Some points:
array([ 32,  13,  -7, -31,  16,  34, -26, -21, -25, -38,  18, -12,  27, -23, -17, -21, -27, -34,  30,  -1,  15,  14,
        -3, -23, -29, -19,  -1,  -6,  34,   7, -25,  13])
array([ 23,  15,  -3,  -5,  29,  39, -29,  28, -19,  27,  39,  18,  41, -27, -32,   7, -32, -22,  15, -40, -20,   4,
       -32,  16, -13,  -6,  43, -15, -14,  31,   7,  -8])
array([ 24,   8,  31,  40, -28,  26, -29,  21, -35,  26,   4,   9,   0, -28, -10,  -1, -18, -41,  43, -19,  15, -42,
        25, -40,  -8,  34, -36,  26,  11, -23,  -8,  30])
array([-37, -53,  27,  14,  24,  30, -43, -12,  26,   1,   3, -22,  14, -22, -13, -40,   5,  -2, -12,  -4,  18,  37,
       -29,  24,  10, -38,  31,  27,   9,  -4,   2,  14])
array([  7, -29,  27,  28,  38,  47,  19, -18,  40, -45,   3, -29,  18, -40,  36,  -5,  -9, -14,  -6,  21, -23,  33,
        28,  34,   6, -26,  -9,  23,  21, -11, -32,   3])
array([ -7,  -3,  15, -37,  17, -40,  31,  11,  39,  38,  -6, -36,  38,   6, -11,   3,  -4, -29,   9, -23,  29,  36,
       -28,  14,  -6, -34, -23,   9,  35, -18, -30,  35])
array([-37,  33,  41,   7, -36, -37,  39,  44,  38,  -9, -34, -13, -30,  29,  -4,  -8, -22,  37, -27,  10,  19,  38,
         3,  26, -24,  -1,  34,   0,  25, -30, -33,  17])
array([ -2,  31, -38,  22, -31, -14, -17,  -6, -35, -22, -23,   3, -14,  17, -32, -18, -11,  22, -27,  10, -29, -33,
       -38,   2, -35,  25,  15, -30, -11, -23,  -7,  10])
array([-28,  35, -39,  23,  -1, -16,  13, -39,  26, -26, -28, -13, -36,  30,   8,  22,   9,  34, -30,  23,  36, -35,
       -44,  37,  11, -28,  16,  45, -12, -28, -22, -34])
array([ 18,  21,  14,   4, -39,  13, -36,  35, -25,  -5,  59,  -4, -44, -17, -19, -34, -16,  19, -24, -12, -31,  26,
       -39,  14, -34,  15,  24, -17,  14, -32, -24,  33])
array([ 35,  34, -15,  29, -29,  37, -12,   1, -34,  21, -20,   4,  -7, -24, -25,   3, -38, -18,  13,  -2,  35, -27,
         2, -35,  25,  32, -30,  15, -33, -11,  29, -18])
array([-36,  18,   0,  31,  10,  13,   2,   4,  35,   5, -22, -29, -14,  32,  15, -29,  41,  24, -34,   3,   7,  -8,
        12,  33,   4, -14,  -5,  35,  48,  14,  26,  -9])
array([  8,  -5,  25, -27,  36,  24, -25,  13,  -4,  15,  29, -25,   9, -27,  -3, -27, -15, -40,   7,   2,  27,  40,
       -17,  -3, -16,  33,  16, -10,  13, -20, -25,  18])
array([ 12,  13,  38, -11, -24, -17,  15,   7,  15,   5, -22, -36,  -3, -18, -14, -32,   9,  28, -29, -14,  22,   5,
       -11,  26,  -8,  18, -27,  37,  -7, -19, -12,  22])
array([ 33, -10,   0, -14,  -8,  20,  35,  26,  49, -10,  -7, -13, -36,  20,   3,  -8,  -5, -34,  -6,  12,  27, -21,
         7, -31,  -7, -18,  19,  -8,  -8,   7,   8,  18])
array([-15, -21, -38,  -8,  25,  -8, -16, -20,   3,  21,  34,  21,  18,  38,  32,  25, -17, -28,  14,  37, -11,  26,
        13, -11,  31, -38,  36, -21, -38,  30,  26, -34])
array([-24, -26,   3, -18,  46, -40,  44, -38,  -5,  11,  15,  22, -22,  35,   6,  18,   1,   4,   2,  21, -30, -20,
        27,  -5,  23, -18,   6, -10, -23,   6,  27,  -6])
array([ -2, -25,  13, -13,  15, -24,  40, -26,  16,   0,  28,  41, -23,  13,  25,  38,   4,  12,  11,  21,   2,  36,
        23, -33,  -2,  -4,   4, -36, -27,  13,   1,   3])
array([ -4,  14,  30,  -7,  -9,   1,  -9,  33,  29,  40, -11, -29,   7,  -1, -42, -27,  42,  19, -10, -19,  34,  16,
       -23,  20,   4,   8, -28,  33,  36, -38,  -6,  34])
array([ 27, -32,   3,  43,  32,  16,  -2,   2,  -3,  16,  30,  40,  30, -36,  23,  21, -19, -33,  30, -27, -39,  31,
        30, -13,  20, -34,  -6,  -9,  44,  32,   3, -18])
array([ 37,  -4,   1, -40,  32,  35, -35, -13, -18,  39,  11, -37,  11,  10,  15,   5, -34, -21,   4,  22,  33,   1,
        22, -39,  17, -30,  40,  30,  30,  30, -45,  28])
array([  7,   8, -34,   7,   7,   3, -13,  16, -21,  30,   2,   0,  25, -16, -45,  18, -10, -13,  22, -43,  20, -29,
         9, -26,  18,  16,  -2, -11,  -7,  18, -14,  -6])
array([  6,  13, -17, -26,  26,  26, -13, -23,  -6, -21,   0, -14, -20,  24,  16,  25, -29,   1,  -3,  33,  -6, -28,
       -25, -26,  30, -29,  36, -13, -23,  41,  29,  -5])
array([-25, -36,  -2,  -2,   3, -20,  25,   4,  11,  10,  44,  22,  10,  28,  25,  10,  42,  29,  15,  42, -12, -27,
        12,  12,  21,  31, -14, -24, -37,  23,  29, -16])
array([ 29, -29, -11,  27,   2,  14,  24,   6, -44, -25,  30, -16,  23, -30,   6,  18, -25, -25,  29, -15,   8, -14,
        37, -33,  16,  26, -38,  18,   5,  -2, -10,  10])
array([ -3,  21, -32,  17,  -7,  -8,   5, -16, -29, -26, -38,  12, -11,   8, -38, -19,   1,  25,   1,  -5,  11,  10,
         2,  20, -37,  17,   6,  12, -20,  -6, -16,   9])
array([  9,  29, -19,   2, -36,  32, -28,   4, -39,  -1, -24,  -4, -38,  23,  -5, -26,  -7,  16, -20, -22,  -6,  -5,
        -7,  18, -36,  -1,  11,  -7,  -8, -38,   1,  14])
array([-13,  20,  16,  42,  -1, -16,  33, -18,  24,  -9, -39, -20, -28, -11,  31,  -4,  39,   8, -12,  31,  -8,  18,
        43,  12, -20,   7, -29,  25,   0,   6, -20,   7])
array([-26,  25, -12,  33,  -9,  21,   3, -29,  -6, -31, -36,  16, -32, -13,  12,  -3,  14,  31, -41,  11, -37,  -1,
         8,  26, -33,  28,  -6,  12, -13, -14,  33, -27])
array([-38,  21,   2,  12, -33, -25,   4,  29,  18,   8, -22,  -2, -24,  15, -26, -41,  23,  27, -34, -16, -38, -21,
       -41,  30,   4,  15, -19,  18,   3, -19,   6,   3])
array([ 22,  24,  16,   5, -22,   1,  -7,  34,  -8, -19, -10, -27, -26, -22, -41, -20,  36,  15, -27,  14,   4,  16,
         5,   1, -19,  -2,   8,   2,   1, -21,  -9,  23])
array([-36,  30, -35,  17, -23,  -9,  32, -27, -44, -31, -35,  29, -19,  25, -38,  25,  27,  32,  -8, -25, -36,  26,
       -23,  37, -31,  -9,  27, -38,   0, -34, -42,  -6])
array([ 44, -44, -24, -38, -19,  20,  40, -34, -14, -35, -23, -14,  30, -18, -13,   7,  42,   6,  37,  27,  17, -33,
       -50, -33, -33,  37, -35, -37, -30,  26,  37, -37])
array([ 13, -35,  12,  25,  10, -35, -11,  28,  19,  32,  22,  27,  31, -27,  24,  42, -40,  -9,  32, -25,   9, -42,
        32,   3,  22, -12, -35,  42,  15,  33,  25, -13])
array([-23, -14, -11, -34, -28, -13,  35, -36,   8, -34,  -3,  27,  -3, -14, -18, -30,  21,  40,  27,  24,  12, -37,
         7, -31, -21,  30, -38, -37, -30,  18,  32, -37])
array([-38, -15, -24, -10,  -9, -37, -17, -10,  21, -15,  15,  27,  -3,  26,   2,  24,  13,  25,  20,   9, -36, -12,
        17,  10,  26,  30, -19, -36, -33,  -3,  33, -32])
array([-27, -21, -10, -14,  15, -14,   2, -36,  26, -20,  27,  12,   7,  40,  32,  34,  19, -23,   0,  33, -29,   8,
        10, -19,  36, -24,   1,  -9,  -9,  23,  10, -21])
Along one direction, these points spread out more than along any other. Where along it does each point below lie, from 0 to 99? The average is 50, and the first point in the table lies past the average. One standard deviation of the points above along it is 16.
array([-13, -11, -37, -39,  31,  -7, -32, -17,   3,  23,  21,  10,   4,  31,  36,  30,  12, -13,   5,  34, -16,   8,
        18, -14,  34, -38,  36, -22, -37,  16,   9, -39]) 71
array([ 27,  -9, -30,  25,  18, -12,   6,  -2, -13, -35,  12,  11,  40, -35,   6,  10,   1,  -1,  32, -34, -17,   3,
        22, -43,  27,  28, -19,  27, -19,   8,  13, -27]) 67
array([ 13, -14,  33,  29, -22,   7,  22,  39, -19,  41,  -2,  36,  -1, -23, -12,  27, -39,   8,  22,   3, -28, -33,
        32,   3,  38,  35, -33,  18,  36,  38,  32, -44]) 64
array([-15,  19,  27,  -8, -18, -22,  29,  34,  33,  24, -12, -30,  20,  -9,  51, -34,  25,  19, -25, -38,  35,   9,
       -14,  31,  14, -15, -14,  30,  30, -25, -21,  34]) 35
array([ 26, -36,  17,  38,  18,   0, -30,  38, -13,  10,  27,  34,  22, -31,  31,  -2, -35,   5,  17, -41, -36, -14,
        32, -11,  37,  41, -11, -24,  19,  35,  36,   2]) 72
array([ 26,   1,  22, -29,  -9,  36, -36,   0, -14,  28,  -8, -12,  -4,   9,  -4, -16, -25, -42, -23,   6,  25, -35,
         1, -13, -20,  -4,  30,   5,  -9,  -9,  10,  12]) 53
array([  9, -11,  38, -38,  -2, -43, -14,  11,  -2,  22, -16, -31,  25,  12, -29, -18,  40,  -5,  -4, -37,  31,  25,
       -36,  10, -27, -30, -35,  25,  19,  -7, -34,  28]) 40
array([ -8,  -5,  33, -37,   1, -29,  20,  25,  -7,  34,  -9, -18,  38,   5,  49, -26,  18, -31,  -2, -37,  35,  32,
       -27,  27, -16, -33,  20,  -2,  33,   0, -31,  30]) 48
array([  7,  33, -16,  13, -40,   0, -19,  -6, -21, -36, -30,  19, -33, -11, -23,  12, -18,   0, -12,   9, -42,  30,
        -2, -12, -33,   2,  27, -27,  11, -37, -25,  19]) 35
array([-31,  18, -34, -29,  30,  31, -41,  -5,  -7,  -6, -11,   5, -13,  32,  17,  43, -17,  -7, -48,  34,   1,  -3,
       -18,  -5,  15, -11,  26, -27, -22,  16,  14, -24]) 56
array([ -9,  -9,   2, -18,   2, -38,  21, -40,  30, -30,  17,  39,  -7,  11,  12,  24,  29,  -1,  30,   9,   3,  -7,
        29,  15,  18,   8,  -1, -39, -22,   0,  13,  -7]) 59
